One turn sends every row of this set to another row. A few are shown first. Where does it send the rows asked after them?
Z_855: [ -8 -12   4  15  31 -35 -10  -5  29 -14  16 -27  -4  -8  34  -6   8  37
 -25 -50 -17  11 -11   0  -8 -11  -4 -10   5]
Z_59: [  2 -27 -18  16   6  -3  27 -22 -19   2  -3  13  38   7   8  21 -17  13
 -35 -32  28  14   9  10   1 -11   0 -40  -1]
Z_430: [ 10 -21  -6  16   3  -5  21 -20 -20  -4  -1  23  25  -1  12  18 -18  10
 -26 -26  37   7   9  10   2 -21 -10 -38   0]
Z_485: [ -8   1   3  33  27 -15 -15 -11  22 -27  35 -12  31 -33  45 -11  13  13
 -17 -48  -3   9 -16   3   1 -10   8 -22 -20]
Z_389: [ -2  -5  -8  31  24 -11 -14  -8  46 -20  28   2  30 -12  43   6  19  10
 -22 -54  -9  -1 -18   5 -21 -27 -14 -14   1]
Z_622: [ -5 -16 -13  16  18  -2  26 -21 -19   6  -7   9  27  16   6  23 -14  16
 -31 -39  27  18   3  12  -3  -9   3 -32  -1]
Z_24: [  2  -2 -11  19  21  -3  28 -35 -23  -5  -7  11  18  -2  12  31 -17  14
 -30 -33  26  11  13   6   6  -8  10 -27  12]
Z_304: [ 11   0  -7 -12   5 -26   9 -18  45 -11  43 -11  34 -30  10  -5  25  11
 -23 -35  10  -4 -16 -17   8  -2  -7 -34   9]
Z_380: [  6  -8 -15  11  19   7  32 -25 -15  -7  -3  10  28   6  27  29 -15  17
 -31 -27  33   6  11  13   6 -17   5 -23  19]
Z_516: [ -4  -6   3  21  18  -2  -3   1  36 -25  35 -12  40 -24  59  -6  14  11
 -21 -41   1   1 -20   2   2 -19   5 -15 -12]
Z_294: [  9 -14 -19  21  15   0  27 -34 -24 -12   4  14  31  -3  19  22 -16  15
 -29 -24  30   5  19  10   6 -13   5 -34  13]
Z_440: [ 10 -18  -6  12   6 -13  15 -22 -24  -2   4  18  16   3   3  12 -21  18
 -23 -26  42   7   9   8   5 -12  -3 -37   8]
Z_174: [  4 -30  -5  19  16 -17  -3   2  36 -21  24 -17  24 -13  56  -7   8  32
 -31 -38 -18   1  -5   5  -8 -27 -18 -20  -2]
Z_603: [ -2 -22   7   9  13 -23   6   2  43 -11   3 -21   9 -19  45   5   8  22
 -31 -45 -24   5 -17 -10  -6 -20  -7 -10   2]
Z_693: [  2 -27 -19   6   9   2  31 -16  -9   5  -1   7  37  16  16  22 -16  15
 -34 -29  35  11   5   9   3 -11   0 -31   8]
Z_866: [-14  11  10  19  36 -18 -14  -9  25 -22  33 -21  18 -20  39 -11  12  19
 -16 -53   3   9 -22   1   4  -3  17 -14  -8]
Z_729: [  1 -11  -2  16  13  -7  21 -19 -22   2 -10  19  13   5   7  21 -18  12
 -26 -36  34  13   4  13  -2 -17  -5 -31  -1]
Z_880: [  4   6   1  -4   6 -10  21 -11  52  -6  20  -6  37 -29  17  10  29   3
 -27 -46  -5   5 -24  -9  -2 -14 -15 -26  -4]
Z_284: [  0 -22  -4  31  22 -32 -13 -13  21 -21  22 -18  13 -26  34 -10   8  34
 -26 -48 -25   9  -1   0  -6 -17 -12 -30 -12]
Z_33: [  5 -14  -6  10  15  -4  16 -15 -20   0   2  17  16  16  15  13 -19  20
 -25 -28  45   6   6  20   0 -20  -5 -27  13]
Z_732: [  4  -8  -4   5  20 -31 -16 -13  52 -14  39 -10  13 -12  24  -2  14  16
 -19 -44   8  -7 -18 -20  -4  -7   5  -8  25]
Z_633: [ -6   2   5   7  27 -19 -13  -5  32 -22  46 -23  23 -19  44 -15   9  22
 -15 -37  14  -1 -19  -7  13  -1  19 -11   6]
Z_935: [  0  -5   7   9  11 -24  -4 -10  34 -23  35 -18  30 -38  36 -10   8   9
 -19 -37   6   2 -21 -23  16   1  18 -20  -3]
Z_455: [ -3 -23 -18   9  18  -2  23 -20 -17   4   4   5  29  24  10  18 -16  24
 -31 -30  36  13   7  18   2  -9   4 -33   9]
Z_28: [ 10 -17  -6   9   3 -27  -7 -12  56 -16  35  -4  31 -27  29   2  14   4
 -23 -41   1  -8 -19 -27  -4 -12  -3 -14  17]
Z_625: [  1 -25 -18  10  10 -12  23 -25 -21   4   5   6  29  11   0  17 -16  20
 -33 -30  34  12   8   3   7  -1   6 -38   7]
Z_954: [ -8  24  -4   9  37 -25  -7 -23  29  -9  35 -14  15 -11   5  -4  30  24
 -19 -54   2  11 -15  11  -6  -2  -5 -29  -1]
Z_461: [  0  11  -5 -13  27 -24   0 -16  42  -8  48 -18  21  -7  13 -10  25  26
 -18 -37  17  -2 -16  -1   4  -2  -2 -22  19]
Z_508: [  1   5  -8   7  19   1  10  -7  45 -11  31  -3  43 -14  36   5  30  11
 -23 -45   0   3 -19  17 -10 -26 -21 -29  -7]
Z_870: [  2 -28  -5   3  19 -34 -10  -5  33 -18  33 -26   9  -9  42 -14   5  41
 -25 -34  -6  -5  -6  -5   2 -11  -4 -16  19]
Z_155: [  8 -30   0  10   4 -40  -2 -10  34 -19  20 -20  13 -32  30  -7   4  26
 -28 -36 -19   2  -7 -24   5 -10  -6 -26   4]
Z_35: [ 11 -14 -17  14  12  -2  27 -33 -20  -9   4  13  29  -5  18  23 -17  18
 -29 -21  32   3  18   3  12  -9   5 -34  17]
Z_934: [  5  -6  -9  13  16  -1  33 -32 -18  -4 -10  11  22  -7  14  32 -16  12
 -33 -31  24  11  10   4   6 -10   9 -26  13]
Z_576: [ -2 -20 -13   5  10  -8  31 -19 -15   9  -6   6  28  11   3  24 -17  13
 -34 -33  31  13   1   1   5  -4   9 -29  10]
Z_525: [  0  10 -13  21  27 -14  -5 -22  27 -17  43  -4  37 -19  18  -7  31  18
 -21 -50   0   9  -7  19  -9 -16 -19 -41 -17]
Z_903: [ -6   3  -4  21  31 -36 -25 -20  36 -16  37  -7   7 -13  18  -3  15  21
 -14 -54   1   2 -15 -10 -10  -5   3 -13  14]
Z_272: [  3 -11  -1  23   9 -18  -4 -10  54 -15  21   3  31 -26  36  10  20  -1
 -25 -51 -11   0 -21 -15 -15 -23  -9 -15   1]
Z_31: [  6 -11   0   6   7  -9  24 -18 -18   4  -9  17  13   3   4  21 -18  10
 -26 -31  39  10   2   3   5 -13   0 -27   8]
Z_694: [  7 -19  -3   5   4  -2  27 -10 -13   2  -5  18  21  11  18  20 -16  13
 -27 -26  45   4   2  10   5 -20  -8 -26  13]
Z_60: [ -3  -2  -9  35  32 -24 -27 -21  35 -23  43   0  20 -13  31  -4  18  21
 -17 -55  -4   3 -10   5 -17 -17  -7 -19   0]
Z_978: [ -6  -1  13  11  15  -9   5  -1  42 -18  22 -16  32 -34  48   1  12   2
 -24 -43   0   4 -28 -15   9 -10  11 -10  -6]
Z_323: [  5  -8 -15   8  22   3  29 -27 -16  -4   1   8  23   9  23  27 -16  20
 -30 -26  35   4  13  12   7 -12   9 -21  24]

Z_24 moves to Z_294
Z_978 moves to Z_935
Z_622 moves to Z_59
And these:
Z_284 moves to Z_174
Z_954 moves to Z_525
Z_33 moves to Z_729
Z_28 moves to Z_732

One turn sends every row of this set to another row. A few are shown first. Where does it send the rows asked after them?
Z_952: [ 18   2   8   3  -4  11  -8  37 -18   9 -20 -14 -30  26  -3  -4   7  10
   5  -4  18  -8   5  -2  36  20 -21  20   3  -2   6 -17 -12 -17]
Z_691: [ 11 -23  23  34  13  -9  -5  31 -16   9   0 -23 -46   8  40 -18   7 -10
 -18 -44 -34   9  -8  -3  22  19 -30   4   9  21   5   0  -1 -12]
Z_330: [ 16 -22  -4  17  17   8 -12  27 -30  17  -1 -26 -35  37  43 -14  11  -5
 -14 -19 -26  28   7   4 -10  22 -28 -12   0  32  -1   8   5 -26]
Z_484: [ 17  -1 -13  32 -15  31  22 -11  -7   4 -15 -33 -53  22  24  -1   2 -18
 -28 -14   0  -7   4  -2   3  -4  -3  29  -2  15  11   6 -31  11]
Z_958: [  7 -21  17  18  -3  38   0  29 -21 -14 -25 -20 -29   9   2  -4 -12 -12
 -16   5 -29 -25 -11 -12  -9  -6 -31  19   8   2  23 -11 -29  12]
Z_546: [ 19 -31  30  12 -17  24  -5   8  -5   3 -16 -12 -34  49  31  -3   9   2
 -10  12   3 -30  -4   2 -16  -4 -20  33  25  27   3  13 -16 -11]
Z_207: [ 25 -27  17  14  -8  29 -12  30 -32  22  -3 -21 -19  25  38  -4   2 -12
 -17 -12  -9  -4  15  14   5  26 -10   9  20  51  -8  -5  12 -18]
Z_512: [  5 -12   5  27 -29 -13  -1  34  -9   0  -5 -14 -24  30  24 -27   7 -14
   4  15   7   4 -21 -10  10  32 -22  -3  -3  -6  -5   3   9   1]
Z_51: [ 15 -14  19  -8 -35  33   5  15 -16   6  -9  -1 -19   4  32 -17  16 -25
 -36  10   2  11 -12  -3  12   9   9  -1   7  18  -1  14   2 -11]
Z_676: [ 36 -29  10   2 -25  24  18  18  18   7 -12  -2 -46  -6  19 -24   5  11
 -10 -22 -13   7  -9   2  -8   3 -33   8  19  13   6  24  -5  -1]
Z_122: [  7 -25  24   4  -2  18   1  10 -31 -18 -19 -10 -30  25  26  -9  11 -37
  -7  15 -31 -27  -7 -16 -27  22 -25  18  -5  -4  15  -1 -21  -3]
Z_176: [  2   3   1  11  -1  -9  19  18 -24  19  -8 -26 -26   9   3  -2  -7 -12
  -4   3  10  22  -8  -9  12  17 -41  25   9 -14   0  -3   6   0]
Z_429: [  7  -7 -11  36   4  24   4  22 -18  -7   3 -29 -24  17   5 -15  23 -30
 -23 -24 -28  16   5  -7  -3  43 -23   9  11   6 -32  10 -18  16]
Z_582: [ 10 -20  -4  12  -6  16 -10  33 -21  21 -32 -18 -28  48   1 -34   5 -27
  -8 -10  25   1   1  -2   6  30 -27   3 -11  -3 -10   0 -12   0]
Z_829: [ 13 -11 -10   6   7  23   7  17  -7  -6 -21 -26 -51   2   0 -11  13   9
 -36 -18  16 -11 -11   0 -16  19 -17  -1  38  27  16  29  -3  -4]
Z_480: [ 29 -29  -2   5  -4  13  13  -9   6  -2  -2  -5 -17  11  35 -27   2   0
 -19 -23  -2   6   5  -5 -14  19 -22  22 -34  10   6  29 -13 -17]
Z_177: [ 26   1  19  21  -4   5  -3  22 -14 -12  12  -8 -25  11  24   2  23  -8
 -20  -6 -23  -6 -11   7 -12  33  -1  32   6  13 -16 -29  -5   7]
Z_617: [ 22 -13   0  39   9  13   6  20 -13  21  -6 -37 -30   0  16  -5   0 -29
 -19 -37 -10   2   1   8  23  13  -2  17  13  44  -1  -3  -1 -16]
Z_788: [  9 -12  15  30   8  28 -18  63  -9 -22 -10  -4 -21  22  10 -19   9   4
 -12 -14 -26  -6  -9  -4  -8  27 -33  14   6  22 -21   1 -18 -18]
Z_840: [ 11 -16   0  15  22  26  -4   7  -5 -14 -23 -22 -30  35  31  -9   9 -22
  -4   8  -3  20   2 -10 -18   4 -38  -6  16   7   9  43 -25 -24]
Z_275: [  6 -19   5  20 -19  11   0   0 -20 -29 -12 -28 -30  16  -1  -2   9 -18
  17  -5 -29  18   0 -12 -12 -11 -14  11  -3  -2  14   8 -31  -9]
Z_559: [ 15 -12  18  23  -1  16   1  10  -7  16  -8 -12 -29  10  -8 -33  30 -37
 -34 -29   7 -12   1  -9  12   6  -2  16  -2   4   1  35  -3 -27]
Z_15: [  8  -1  33  38  -9  20  -3  16 -15 -29  -7  -6 -44   6  39 -13   2  -7
 -18 -26 -10  -9   9 -10   6  13 -32   3  10 -14  27  23 -19   5]
Z_802: [ 13 -22 -11  24  -8  29 -12   5 -24 -18 -10 -44 -37  34 -13  -7  19 -19
   3  11 -20 -24  15 -16  -8   6 -12   9   8   8   3  16 -24   2]
Z_488: [  4  -9   9   1  -9  16  -7  13 -30  15   6 -19 -31  23   9 -16   8  18
 -44   0   0  26  -3  -6 -15 -19 -20   5  -1   9   7  22  11 -16]
Z_626: [  6 -29   7  -6   3  12  -7  -4 -21 -25  -8 -20 -28  18  34 -15  11   8
 -38 -17  19 -21   6 -12   5  42 -11  14   4  23   4  30 -13  -8]
Z_418: [ 19 -17   0   3  11  18 -12  20 -20  -6 -13 -26 -34  22   3  -2   4 -11
  -9 -12 -13  34  -1   5 -17   5 -22  37   6  29 -41 -11 -25 -10]
Z_153: [  6 -16  12  -6  16  14  -8  29  -6   9  -6 -17 -51  15  20 -26  21   9
 -42  -6 -17  -8 -12 -26  37  -1 -30  10  -1   5   0  24 -16 -21]

Z_429 moves to Z_177
Z_176 moves to Z_952
Z_626 moves to Z_480
And these:
Z_122 moves to Z_275
Z_691 moves to Z_617
Z_51 moves to Z_488
Z_546 moves to Z_840

One turn sends every row of this set to another row. A few are shown first. Where does it send the rows asked after them?
Z_125: [ 14   5  17   7 -12  25 -28  21  21   0 -15   0   5   7 -15]
Z_723: [ -9  16  16   4 -17   9 -44 -11  10  -5   7 -30  -2  -7 -17]
Z_900: [  4  -1  14   6   1  16 -25   2  32  13 -15 -15  15 -11  12]
Z_964: [ -6 -29   6  29   1  18 -11   0  43  14  -5   6  -8 -29 -25]
Z_577: [ 11 -25  16  10 -12  24 -11  17  21   9 -17  18 -14  -5 -35]
Z_904: [-23 -16   5   7  -3   3  -4 -20   3  11  19   8 -20 -26 -46]
Z_608: [-15 -20   0   6  16   3  -3 -25  -9   9  -4  16 -20 -22 -33]
Z_931: [ -2 -39  15  16  -4  13  -6  -6  37  13 -11  10 -14 -29 -14]
Z_471: [-16 -11  -8 -11  -7   9 -23 -30   5   2   2 -18 -27 -12 -42]
Z_213: [ -3 -38   3   5  -5  15 -15  -5  17  35 -17  -4 -17 -25 -39]
Z_133: [-17   1   1  -2  -1  -5  -6  -7   3  22   1  20 -13 -33 -49]
Z_599: [  3 -10  27  20 -16  14 -35  14  23  28 -12 -16   8 -20 -14]
Z_432: [ -2 -13   5 -11 -11  15  -8  -3  -3   1  -3  15 -25   1 -49]
Z_776: [ -2 -41  15  28 -19  16 -15  -3  12  25 -14  11 -10 -12 -20]
Z_587: [-13  29 -14 -15   8   0 -21 -11   8  10  -5  -4   2 -15 -29]
Z_178: [  1   9  18  26  11  12 -30  -1  15   0 -12  -6  15 -13   7]
Z_204: [ -1 -28  18  31  12  11 -11   0  17  17 -17  18  -3 -29 -14]
Z_611: [  2  17   7 -14 -11  17 -25   1  -4  -9  -1  -4  -6  14 -29]
Z_164: [-11  17  10 -18  -1   2 -21 -19  -6   7   8 -17   5  -5  -6]
Z_828: [  2  -8  15  27 -20  19 -36   0  19   7 -13 -10   8   3   5]
Z_431: [ -3  22  -2  13   2   9 -30   4  42  -2 -14  -3   8 -20 -12]
Z_549: [-13  18   1   0  15   4 -23 -26 -11 -10   2  -7  -2  -6 -13]
Z_405: [-10   6  -4  -1 -15  13 -32 -23  -7   0  -1 -18  -2  14  -9]
Z_457: [-19 -20  12  -8  -7  -1  -2 -27  -2   7  12   8 -24 -22 -31]
Z_875: [  0   9   2  15   7  19 -28   6  33  17  -8 -19  20 -11  -3]
Z_192: [-18  22   1  -8   3   4 -21 -14  -6  13  16 -17   8  -8 -23]
Z_902: [ -7  -7  13  26  -7   3 -15   8  38  11  -8  20  -7 -38 -31]
Z_297: [-15 -26  -4  -1 -13   9 -11 -27 -14  17  -2   4 -21  -1 -34]

Z_405 moves to Z_828
Z_723 moves to Z_599
And these:
Z_608 moves to Z_549
Z_164 moves to Z_900
Z_577 moves to Z_432
Z_964 moves to Z_904
Z_902 moves to Z_133

